(in the rows, 128 means zero)
Rotation paths and how fast each direction turns (degrees a step)
Each turn is a multiple of 5 degrees from 10 to 175, or 0.
Each row of a path follows its step; steps can be skipped.

step 0: [126 129 130 131 133 117 123 127 128 121 131 126 134 124 124 124 135 133
 127 129 126 138 125 137 125 136 124 130 126 132 131 132 133 122 122 128
 125 133 129 133 131 127 124 129 133 135 125 132 132 117 122 127 122 122
 125 140 129 133 131 117 127 126 125 133 132 126]
step 1: [126 131 122 130 134 117 132 131 129 124 137 124 127 126 123 139 127 131
 129 123 124 136 120 129 122 130 135 132 128 122 123 127 123 132 120 127
 136 126 129 133 134 127 131 132 124 134 128 117 136 130 127 124 134 128
 124 133 132 124 135 133 128 128 124 130 124 123]
step 4: [125 133 125 129 125 132 138 128 133 119 134 123 131 120 123 133 134 120
 130 132 128 130 121 139 133 130 121 130 123 136 133 132 120 127 128 137
 123 129 130 140 135 130 130 125 131 131 128 131 131 128 127 126 129 130
 126 133 133 133 127 127 128 124 128 130 138 132]
step 6: [119 133 120 130 129 126 119 130 131 130 132 126 128 125 123 131 119 125
 131 134 129 133 128 124 130 132 130 119 121 125 125 124 133 133 122 129
 129 131 140 135 133 126 134 129 133 130 133 120 128 129 127 124 126 122
 130 137 120 124 135 129 131 123 125 121 121 131]
step 8: [134 133 126 127 129 125 126 125 131 124 123 128 134 126 126 129 136 125
 126 129 128 136 130 126 113 129 131 131 125 124 137 137 128 129 133 135
 132 134 133 134 134 128 136 127 131 135 127 128 132 123 126 126 122 132
 121 132 134 128 130 121 129 129 128 125 142 134]
step 9: [130 138 124 128 133 126 136 136 137 126 133 125 134 130 118 125 136 125
 120 126 129 130 129 131 136 131 136 129 131 127 130 127 117 132 126 131
 131 133 128 134 135 120 132 133 129 135 134 129 137 130 131 125 136 132
 130 125 126 124 133 132 128 129 130 131 128 127]
step 10: [123 126 126 125 131 132 122 134 135 135 125 133 131 122 122 134 128 135
 140 135 123 138 132 127 137 137 133 125 132 128 132 131 123 123 123 128
 128 129 134 137 130 125 131 122 128 127 131 132 123 130 136 121 126 124
 132 124 129 130 135 133 125 125 133 126 128 128]
step 12: [125 134 125 133 122 123 130 125 139 122 136 130 132 125 121 125 131 130
 135 126 130 137 127 136 124 130 122 127 123 133 130 130 124 128 124 138
 132 128 130 128 131 127 129 129 130 135 120 134 122 125 121 128 127 125
 127 133 124 125 124 126 137 140 126 125 134 133]
step 16: [126 135 125 134 125 129 133 116 129 128 127 128 123 116 125 121 133 123
 136 128 125 130 129 125 126 134 124 129 128 124 137 132 121 123 133 137
 126 128 124 134 136 129 135 131 131 131 129 125 123 128 126 124 129 133
 119 130 125 128 132 136 131 130 133 130 134 138]
step 17: [129 127 124 135 127 124 133 129 139 128 136 128 130 122 123 123 125 134
 130 128 129 123 143 129 139 127 136 129 127 134 131 126 119 135 129 137
 129 133 122 137 130 124 122 128 129 136 126 130 130 126 120 129 132 124
 128 130 127 126 132 123 129 127 129 122 130 131]
step 18: [126 126 120 126 130 121 124 131 128 133 131 129 138 119 124 130 134 129
 138 136 134 132 138 128 131 126 125 128 130 122 132 129 125 132 118 121
 124 119 136 130 129 119 130 124 125 133 130 124 124 132 126 125 126 122
 128 136 121 132 131 122 128 124 128 125 125 126]
Directions:
[126 129 129 126 125 127 127 128 129 129 126 130 127 129 127 126 127 127
 127 128 129 129 130 128 128 130 129 129 126 127 126 126 127 127 129 127
 129 126 130 128 128 130 128 127 125 124 128 126 127 127 130 128 128 129
 127 130 128 128 128 130 128 128 127 128 128 129] => 85
[126 126 127 128 129 128 125 131 128 131 128 127 131 127 129 127 126 128
 130 129 128 129 129 127 129 126 127 129 128 128 128 129 129 130 127 126
 129 130 129 128 129 129 128 127 126 128 130 128 128 129 128 130 128 130
 129 127 127 127 127 130 127 127 129 126 126 126] => 90
[128 131 128 130 130 129 126 128 127 129 126 129 126 128 128 131 128 128
 129 131 127 126 128 129 128 129 128 128 126 129 127 127 128 128 128 125
 126 127 129 128 127 127 129 130 128 126 129 130 127 129 127 129 124 131
 128 128 128 131 127 127 130 130 129 128 127 128] => 90
[128 125 128 128 129 130 130 128 129 130 129 127 129 129 125 129 129 128
 130 127 130 129 127 127 129 129 129 128 130 127 129 130 127 126 131 127
 129 125 131 128 126 129 126 127 130 128 128 128 126 128 126 129 127 128
 130 129 129 130 126 128 128 130 128 128 128 126] => 135

step 0: [128 114 133 136 128 132 122 128 122 130 131 114 127 131 128 128 124 132
 117 131 129 133 124 129 119 130 137 124 130 127 121 122 127 133 123 122
 127 121 125 119 119 125 123 136 125 128 136 123 121 128 127 124 130 125
 126 132 122 134 130 134 128 134 134 131 126 140]
step 2: [136 127 127 132 138 118 136 125 122 137 124 136 128 136 125 134 126 132
 128 136 131 130 110 133 123 124 131 122 126 125 133 124 120 134 131 117
 123 124 128 132 126 132 125 128 124 131 128 130 124 130 124 121 129 128
 120 132 130 126 130 118 126 130 131 138 128 125]
step 3: [129 127 123 124 135 129 128 132 129 128 128 138 123 131 125 139 127 135
 124 130 136 131 126 131 130 133 136 137 137 124 117 128 129 118 129 127
 140 125 122 139 128 131 137 125 133 125 127 126 126 122 137 121 129 129
 123 135 131 124 121 123 128 134 131 125 130 130]
step 5: [139 137 130 126 119 137 127 129 124 134 124 131 133 140 131 133 124 132
 124 128 134 126 139 127 124 134 125 129 120 129 125 122 131 129 120 135
 135 127 120 127 121 133 122 137 131 135 132 127 123 128 133 129 121 127
 130 134 121 120 121 123 125 122 128 131 123 129]
step 9: [130 126 136 126 124 121 131 133 129 134 127 125 123 136 126 120 123 134
 121 131 131 121 125 130 118 129 129 129 137 131 109 128 132 129 128 133
 122 131 137 121 132 133 133 130 125 137 120 124 125 131 122 127 128 125
 127 134 122 124 125 125 136 126 136 126 124 123]
step 10: [120 126 131 127 132 130 138 121 125 127 123 131 129 127 117 146 138 137
 136 130 128 123 132 131 128 131 120 129 135 134 122 128 129 134 122 124
 122 127 125 131 127 125 126 131 129 139 128 131 126 126 120 134 131 133
 126 139 126 123 131 121 133 124 124 130 129 132]
step 11: [129 131 128 129 132 111 126 120 125 129 121 137 121 134 128 129 133 132
 128 130 125 129 129 115 126 136 132 135 135 119 125 129 125 124 131 127
 120 125 128 122 129 128 119 133 137 132 121 122 125 123 132 131 131 128
 128 134 124 137 121 125 122 134 121 134 122 126]
step 15: [124 123 133 133 133 127 126 123 123 125 136 137 132 125 122 131 132 119
 121 134 122 129 120 126 119 136 129 127 129 122 125 129 125 131 115 128
 127 128 127 132 123 132 129 128 128 126 117 123 136 120 125 125 119 132
 113 122 123 128 125 124 130 123 130 139 130 128]
step 16: [134 134 132 131 134 131 135 131 124 128 134 139 125 119 129 131 129 139
 124 136 124 136 122 129 127 130 133 122 141 125 125 137 125 126 127 124
 130 131 128 119 125 136 127 131 115 125 134 126 124 123 126 124 129 123
 129 132 129 129 124 124 119 125 127 121 121 137]
step 17: [139 126 124 124 132 130 129 129 129 122 130 134 130 133 123 134 123 126
 133 132 126 124 123 130 122 115 127 125 139 127 123 129 121 123 131 127
 135 138 122 126 125 135 134 137 130 141 120 126 123 124 135 130 117 130
 131 125 126 133 131 128 138 135 127 130 128 129]
step 18: [135 128 124 139 131 130 133 135 133 129 124 132 116 131 123 132 126 128
 135 138 139 124 130 120 126 130 122 125 127 120 124 121 132 138 116 129
 128 124 132 125 123 135 128 131 120 138 127 135 124 125 133 126 132 127
 132 132 132 128 128 125 122 135 134 123 129 124]
Directions:
[128 130 126 130 128 129 127 127 127 128 129 127 126 129 129 128 128 127
 130 130 129 126 130 127 128 125 129 128 126 128 130 127 128 129 126 132
 128 127 128 128 127 127 126 131 131 126 128 127 126 129 129 129 129 127
 129 129 128 130 128 129 129 129 128 127 128 130] => 55
[129 130 127 131 129 129 131 128 129 128 128 129 129 128 128 128 128 128
 129 126 128 130 128 129 129 129 127 126 130 128 130 127 129 128 127 130
 127 127 130 128 125 127 125 129 128 129 128 129 130 130 125 126 127 129
 128 129 128 126 130 127 126 126 128 129 128 127] => 130
